(in the rows, 128 means zero)
T: a few groups of rows, each row roughly a mix of its group's hidden directions:
T (108 x 10):
[[138  72 118 108 139 147 117  97 164  95]
 [137 159 119 137  86  98 103 105 167 161]
 [125 126  69 135 117  93 130 152  82 128]
 [107 119 152 177 142 154 132 124 158  81]
 [156  79 132 147 133 145 133 127 158  75]
 [117 159 135  78  95 126 118 115 173 152]
 [113 115 124 140 179 165 131 118 149 179]
 [124 141 104 173  92 159  90 109 103 118]
 [ 98 180  98  97 151 154 151 112 127 140]
 [124  77 132 173 117 118 167 127 141 160]
 [164 151  77 117 104  91 117  97 134 129]
 [127 128 114  61 129 123 118 128 155  82]
 [144  89 153 127 155 181 107 102 121 149]
 [ 84 107  78 112 110 138 146 114 130  90]
 [114 166  71 115 134 144 158 117 123 163]
 [172 163 131  99 125 116  78 119 155 115]
 [124 143 136 109 169 124 114 163 108  69]
 [151 153 109 137 105 174 138 120 179 151]
 [ 87 100 153 133 164 148 109 120  82 112]
 [100 161  76 134 150 145 156 113  96 117]
 [156  96 162 101 112  90  98 104 101 127]
 [108 158 101 101 165 147 156 161 103 104]
 [136 111 116 150  93 122 153 110 136 193]
 [155 160 133 164 119 115 115 152  72 146]
 [157 141 133  87  69  98 105 125 127 124]
 [161 143 152 127  88 118 174 132  89 109]
 [114 146  99 104 159 128 161 178 105 103]
 [128 151 152  95 152 181 121  84 135 131]
 [ 93 177  92 154 135 146 145 130  93 119]
 [135  80 146 158 172 141 138 158 152 111]
 [155  75 123 107 119 102 130 139 124  76]
 [151 121 113 189  98 106  90 138 132 117]
 [112  67 172 136 143 135 139 162 133 130]
 [116 125  95  91  78 151 149 136 144 162]
 [157 115 173  84 135 124 105 150 167 126]
 [137 172 147 152 164 167 143 158 102 133]
 [ 94 143 104 167 170 146 165 138 106 123]
 [ 73 118 162 128 131 115 122  97  96  95]
 [176 142 105  97 107 105 171 142 149 113]
 [182  77  97 142 128 122 132 133 112 104]
 [123 103 133  80  99 101 126  99  99  90]
 [ 99 152  92 174 110 143 137  95  98 137]
 [138 190 104 109 137  92 108 125 158 133]
 [ 94 135  66 160 146 138 107 107 119 133]
 [163 119 127 135 148 187 157 139 126  90]
 [180 100 103  78 120 115 143 113 120 113]
 [123  92 106  97  91 123 138 100 145  81]
 [141 106 108  79  88  82 145 129 118 132]
 [138 113 147 158 143  65 101 153 107 127]
 [112 132 133 146 178 185 146 145 104 122]
 [140 151 183  81 140 130 148 114 154 142]
 [109 133 134 130 148  80 181 109 143 160]
 [146 107 172  94 134 109 118 169 167 131]
 [118  82  94 113 132 144 153  94 163 102]
 [114  55 134 149 129 114 162 136 118 139]
 [131 110 192 140 128 116  92 144 131  92]
 [ 97 190 118 139 134 148 119 114 100  94]
 [177 133 108  92 102 115 168 133 149 104]
 [169 108 132 126 181 122 161 167 122 129]
 [176 131 161 144 138 110 144 152 171  99]
 [163  88  79 108 149 108 122  99 121 114]
 [ 69 117 170 119 105 109 141 110 155 125]
 [131 101  88 160  94  89 115 165 123 123]
 [174 126 122 124  91 155 135 109 182 121]
 [155 107 166  86 133 111 120 168 164 127]
 [144 142 143  90 133 160  72 143 160 119]
 [ 98 107 126 163 188 155 152 132 124 139]
 [166 134 131 170 152  93 124 175 111 135]
 [157  90 149 158 138  95  82 129 111 148]
 [111 152  82 117 155 113 125 183 124 106]
 [143 148 104 104  97 173 153 114 104  90]
 [142  73 164 124 169 141 133 133 109  99]
 [ 99 108  98 169 115 161 146 119  82 123]
 [124 154 118 141 117 162 142 125 200 129]
 [105  81 146 155 183 138 147 143 132 130]
 [118  69  78 131 148 131 143 139 123 101]
 [133 152  83 112  70 129 144 109 131 154]
 [109 147 157 180 126 159 101  93 119 111]
 [154 105 169  85 135 112 120 163 164 127]
 [108  83 141 114 137 120  96  97 153 173]
 [ 91 144 147 144 115 157 121  81 156 164]
 [134 110  73 119 122 143 156  95 137 172]
 [141  73 110 173 164 149 145 122 125 122]
 [134 165 137  68 124 144 174 122 122 121]
 [ 90 149 100 124 188 115 159 139 121 125]
 [ 77 112  87 154 122 167 115 113 148 133]
 [160 145 180 112  96 124 169 137 109 116]
 [119 101 186 138 147 102 118 166 116 103]
 [ 95 133 158  71 120 116 107 106 146 157]
 [116  91 109  86 120 184 121 119 143 148]
 [112  99 164 146  78  87 151 131 138 122]
 [121 124 123 160 107 110 150 116  92 190]
 [128 118  74  98  84 152 156 122 117 143]
 [187 152 138 106 129 100 141 146 117 167]
 [172 107 155 148 181 143 134 154 136 143]
 [ 77 158 127  95 120 158 156 109 158 117]
 [149 126  94 169  79 147  92 113 122 123]
 [107  77 137 108 114 133 116  93 128  79]
 [124 112  92  95 120 152 120  67 150 131]
 [137 117 162 161  88 134 128 129 187 125]
 [103 139  78 116  85 158 154 125 120 155]
 [180  98 100 154 102 157 110 116 150 135]
 [177 141 109  98 111  93 165 146 151 126]
 [ 96 115 138 178 166 164 142 111 141 147]
 [168  85 146  90 145 113 102 140 157 119]
 [141 201 135 137 141  90 114 123 135 118]
 [180 144 108 115 105 121 169 146 153  98]
 [147 135 132  94 107  63 146 133 159 128]]

which group is each row in? (one row of each group first):
[102 137 131 113 152  70 143 158  90 119] : <24>
[127 125 123  65 115 160 121 159 162 144] : <107>
[120  72 146 170 153 151 135 107 149 144] : <13>

[ 91 149 183 149 111 153 127 157 143 146] : <107>
[ 76 179 161 108 116 120 132 134 151 126] : <13>
[ 80 146 169 108 125 109 140 144 152 167] : <13>
[113  63 119 106 158 163 126 148 125 122] : <107>
[100  96 131 105 149 115 118  91  74 146] : <13>
[156 152 162  90 114 165 129  99  93 133] : <24>
[125 139 170  82 145 170 134 101 113 152] : <24>
[160 165 111 120 138  95 162 166 135 159] : <24>
[188  84 119 112 132  95 132 135 142 148] : <24>
[170 140 171  81 120 102 141 143 149 122] : <107>
[101 108 181 156 170 132  96 126 120 130] : <24>
